In the rows, 128 means zero.
One turn sends every row of this set to another row. A few are shown first. Where does it send the rows asked after them?
K_432: [115  90 141 150 146 145 102 132 138 105 111 130  94 163 144 130 144 109
 128 118]
K_332: [138 129 168  89 135 129 131 120 127 119 173 171 107 148 131 142 126 125
 148 122]
K_974: [129 114 129 107 122 112 105 156 115 110 124 172 126 117 128 144 145 122
 106 135]
K_774: [119  93 149 139 131 103 129 139 105  99 120 149  89 163 145 104 142 144
 109 108]
K_593: [134 122 177  89 138 126 128 115 121 119 163 156 106 143 134 137 120 115
 159 124]
K_338: [124 118 145  94 125 113  84 132 130 121 134 149 120 127 150 159 140 110
 103 113]
K_157: [137 101 144 104 118 121 125 126 132 146 134 147  93 127 160 128 126  93
  89 100]
K_392: [135 107 152 121 134 121  94 136 139 132 130 125 126 142 162 144 112  90
 102 100]
K_765: [129 124 171  91 140 134 125 112 125 125 175 165 104 142 132 123 129 128
 147 115]
K_859: [144 105 179 122 124 123 156 130 110 111 154 134 103 146 119 148 114  87
 124  95]
K_146: [ 95 101 142 139 130 125  85 128 113 121 123 146 128 141 144 153 125 128
 101 134]
K_778: [106 107 151 144 129 123 111 146 115  93 120 140 139 128 137 153 131 135
  93 130]
K_257: [140 104 143 139 138 128 116 159 136 127 121 138 137 138 159 116  94  96
 110 124]
K_812: [130 114 167 146 133 117 102 159 116  97 125 138 140 139 138 125 123 145
 112 122]
K_582: [121 102 135  87 122 143 149 127 127 121 139 149 115 127  89 128 130 104
 145 125]
K_86: [138 116 141 108 129 111 121 120 113 134 136 164  92 117 161 147 150  97
 108 129]
K_727: [107  92 147 141 128 125 129 145 133 107  97 146 103 167 159 112 134 121
 137 128]
K_838: [117 107 158 122 131 155 171 110 126 111 153 158 126 148 150 135  97 100
 123 132]
K_106: [111  94 129 111 135 149 132 124 120 108 143 139 132 132  89 148 114 104
 142 127]
K_109: [110  97 169 104 116 127 150 134 116 100 153 155 129 147 133 136  76 123
 121 109]
K_516: [103 105 134 126 127 120 114 137 119  75 127 154 101 145 133 113 140 138
  94  97]
K_268: [118  94 136 135 153 143  99 108 130  91 137 141  96 162 142 121 142 139
 109 115]
K_971: [121 111 134  93 124 138 160 146 129 127 145 159 111 132  92 125 127 110
 136 120]
K_351: [148 115 165 121 122 130 150 123 119 114 161 138 109 153 118 157 127  86
 120  92]
K_163: [143 107 129 139 134 118 115 170 112 117 121 171 134 128 137 115 113 119
 112 146]
K_827: [112 103 162 127 127 123  97 157 139 124 113 130 139 142 144 112 116 142
 121 121]
K_531: [138 104 136 138 134 131 135 129  96 142 169 169 108 151 110 117 106  99
 139 126]
K_918: [106  95 134 123 136 128 127 124 125  82 127 148  98 151 137 114 137 149
  89 106]
K_769: [116  86 136 142 148 141 120 124 136 105 108 122  99 164 139 123 152 119
 124 120]
K_117: [136  99 141 143 122 133 137 117  87 137 164 171 107 152 116 118 120 100
 134 129]
K_911: [135  94 146 132 128 139 114 121  95  98 173 158 128 150 103 135  92 118
 126 113]
K_872: [149 108 176 125 135 141 153 127 123 114 161 132 106 145 117 145 134  94
 121  92]
K_143: [158 103 140 114 129 138 120 132 143 136 142 153 113 133 160  99 103 106
  99 109]
K_321: [106 104 133 131 151 144  91 116 136  83 135 146  99 151 142 128 136 129
 107 110]
K_423: [114 113 143 117 129 145 163 110 129 121 157 155 127 152 143 135  86  91
 123 122]
K_61: [108  94 148 136 140 120 133 130 128 110 106 143  99 166 164 110 137 134
 135 132]
K_928: [150 123 128 119 136 130 141 132 126 109 127 165 118 107 147 133 148 106
 115 148]
K_548: [125  92 183 114 119 109 141 150 105 126 141 132 107 147 116 148 112 105
 146 101]
K_5: [111 104 164 104 141 127 118 123 115 127 148 147 115 144 127 149 116 113
 173 140]
K_357: [178 111 130 134 138 140 128 141 131 113 138 157 123 121 139 103 130 107
 112 129]
K_360: [116  98 151 114 126 145 162 116 116 110 154 162 121 145 139 132  77 101
 116 127]
K_982: [103  90 147 134 121 125  84 146 126 140 114 127 123 146 130 131 126 122
 111 117]
K_538: [110 104 135  94 117 138 160 128 120 132 144 157 114 128  95 117 135 109
 131 115]
K_137: [141  93 134 130 126 140 124 118  92 127 166 170 109 147 101 120 105 101
 136 129]
K_434: [114 102 147 139 120 104 120 146 107  94 117 164  99 161 151 100 135 140
 120 112]

K_516 turns into K_727
K_357 turns into K_157
K_918 turns into K_61
Where do these go?
K_827 turns into K_146
K_257 turns into K_338
K_137 turns into K_859
K_765 turns into K_117
K_106 turns into K_109
K_531 turns into K_351

One turn sends every row of this set to another row. A few are shown first. Where does it send the rows asked after them?
K_665: [122 176 117 134 108 117 115  99 121 126 128 127 138 120 166 141 119 124
 133 125 140 128 175 117 121  94 133 132 100  94 142  98 103 145 128 149
 113 121 125]
K_722: [156 145 130  90 109 116 142 107 138 132 126 140 154 115 170 112 113 152
 138 120 160 131 138  86 134 133 138 132 107 134 130 115 124 136 136 154
 135 119 121]
K_886: [121 121 121 121 125 115 119 127 112 124 123 154 154 197 131 118 102 137
 114 124 124 134 157 140 133  97 118 109  89 117 171 128 112 123 127 141
 103 130 123]
K_716: [143 149 153 121 135  95 100 149 115 126 137 149 139 121 163 155 125 159
 114 137 149 116 110 143 168 137  94 114 104 145 155 142 127 107 106 127
 123 126 124]
K_830: [140 141 134  86 124 109 146 149  97 118 101 124 161 129 159 174 146 161
 103 131 127  98 133 147 155 138  94 131 110 136 173 131 120 101 108 133
  99 118 144]
K_443: [121 122 161 131 136 120 112 154 104 106 141 160 145  90 173 138 148 148
 123 135 111 127 122 145 146 144 100 120 101 121 152 128 132 120 126 130
 103 105 106]
K_154: [124 151 124 136 122 101 135 125 113  93 140 162 136 117 168 149 110 113
 100 131 127 152 161 103 110 110 128 150 106 107 144 123 112 127 159 116
  93 141 103]
K_684: [118 124 121 126 128 125 135 138 131 118 120 148 142 184 149 117 101 127
 104 117 114 126 158 134 142  97 113 110 107 126 178 132 109  93 132 124
  96 142 112]
K_283: [129 159 150 104 111 134 152 123 112 122 122 135 130 155 173 126 136 144
 118 125 156 146 148 119 124 134 114 130 115 145 143 127  99 133 141 129
 167 166 151]
K_691: [127 110 139  90 122 128 151 134  89 112 122 142 158 131 169 175 173 131
 108 132 121 125 150 127 144 126 120 125 122 122 195 123 112 124 122 138
 114 141 144]
K_358: [144 166 125 121 113 148 153 128 132 118 100 114 152 120 197 110 147 138
 119 117 149 129 172 128 105 113 105 147 128 120 151 144 114 112 139 143
 133 136 146]
K_874: [117 138 114 127 122 136 124 145 118 121 134 141 160 188 142 136 100 132
 127 132 108 126 151 142 130 100 123 107  89 126 156 135 121  96 132 131
  94 128 119]
K_271: [158 165 136  81 119 145 137 128 107 108 133 152 168  97 167 122 103 151
 136 147 129 129 159  98 144 134 126 123  92 111 110 124 129 110 112 135
 112 125 115]
K_679: [146 132 120  91 121 110 142 148 101 132 101 144 156 142 150 171 182 136
 117 130 129 109 125 134 128 101 110 145 114 120 164 130 106 118 136 159
 115 124 138]
K_898: [124 117 104 129 127 136 129 119 130 109 126 143 140 186 151 134 105 136
 121 107 112 130 152 147 130 119 121 108  93 123 167 123 115 114 137 142
  99 133 109]
K_921: [138 156 146  90 112 114 149 137 113 134 122 172 157 125 153 116 110 153
 128 161 148 141 145  89 144 132 124 123  98 129 102 134 123 129 141 131
 139 128 103]
K_275: [100 174 123 108 107  92 114 147 112 120 129 120 133 138 147 146  83 146
 103 157 150 140 162 117 126 102 114 142 115 129 136 124 102 129 137 113
 130 129 122]
K_269: [132 187 139 142 125 126 132 135 122 114 119 136 133 102 170 161  63 141
 113 121 125 124 154 134 119 124 114 114 105 114 140 130 118 123 140 131
 107 128 129]
K_278: [ 98 161 168 116 112  95 118 126 125  94 146 141 128 112 162 113  96 133
 100 107 128 130 153 123 144 128 130 130 112 111 160 101  95 135 130 134
 113 138 124]
K_216: [136 141 146  61 125 125 130 142 121 113 124 140 145  99 181  86 106 139
 111 128 134 130 157  94 141 111 115 143 118 118 113 127 119 118 123 133
 123 116 120]
K_950: [147 143 123 112 135 129  99 130 103 151 119 134 109 131 164 174 130 154
 130 139 149 125 122 129 140 111  88 110 116 136 144 124 108 125 108 133
 156 131 124]
K_186: [117 120 159  98 131 123 157 164 115 125  99 153 146 117 175 155 168 137
 103 125 112 107 142 161 146 127  98 121 120 119 166 138 115 122 134 147
 109 119 130]
K_316: [124 138 137  90 125 127 150 145  92 158 104 138 137 148 161 184 163 136
 117 150 123 108 141 141 155 113 103 114 106 132 146 118 111 126 115 131
 122 129 140]
K_203: [124 180 167 113 120 123 142 131 101 115 128 147 150 131 175  99 162 135
 121 132 121 122 158 143 138 136 108 141  72 110 111 117 115 119 114 130
 109 129 136]
K_879: [118 148 135 104 121 132 151 130  88 100 119 122 158 121 186 107 148 138
  96 148 133 141 183 115 118 129  98 156 106 122 140 133 127 103 117  95
 106 136 135]
K_221: [168 187 146 127 122 111 154 122  99 108 128 161 156 140 157 139 134 148
 114 125 146 133 128 122 119 146 108 140  82 137 130 142 120 110 135 132
 124 161 143]
K_734: [128 113 139 124 128 127 108 134  90 111 134 150 155  94 165 131 169 134
 123 143 126 136 151 106 138 107 109 128 127 103 189 118 115 113 115 127
 114 118 109]
K_917: [148 132 128  88 129 136 153 123 130 129 131 146 144 105 204 123 106 124
 118 128 147 141 157  82 131 120 129 129 124 136 127 132 141 120 139 122
 124 136 120]
K_675: [142 133 103 114 121 136 103 145 117 129 125 130 134 119 167 154 167 134
 139 145 143 131 133 110 129  83 106 138 137 116 159 128 100 103 133 140
 136 126 103]
K_407: [117 127 123 124 128 141 125 135 106 119 119 131 142 175 141 114  92 141
 114 109  97 118 151 140 125 103 110 109  96 120 170 108 112 105 121 133
  99 119 124]

K_679 turns into K_316
K_269 turns into K_278
K_917 turns into K_722
Where do these go?
K_734 turns into K_675
K_874 turns into K_407
K_358 turns into K_283

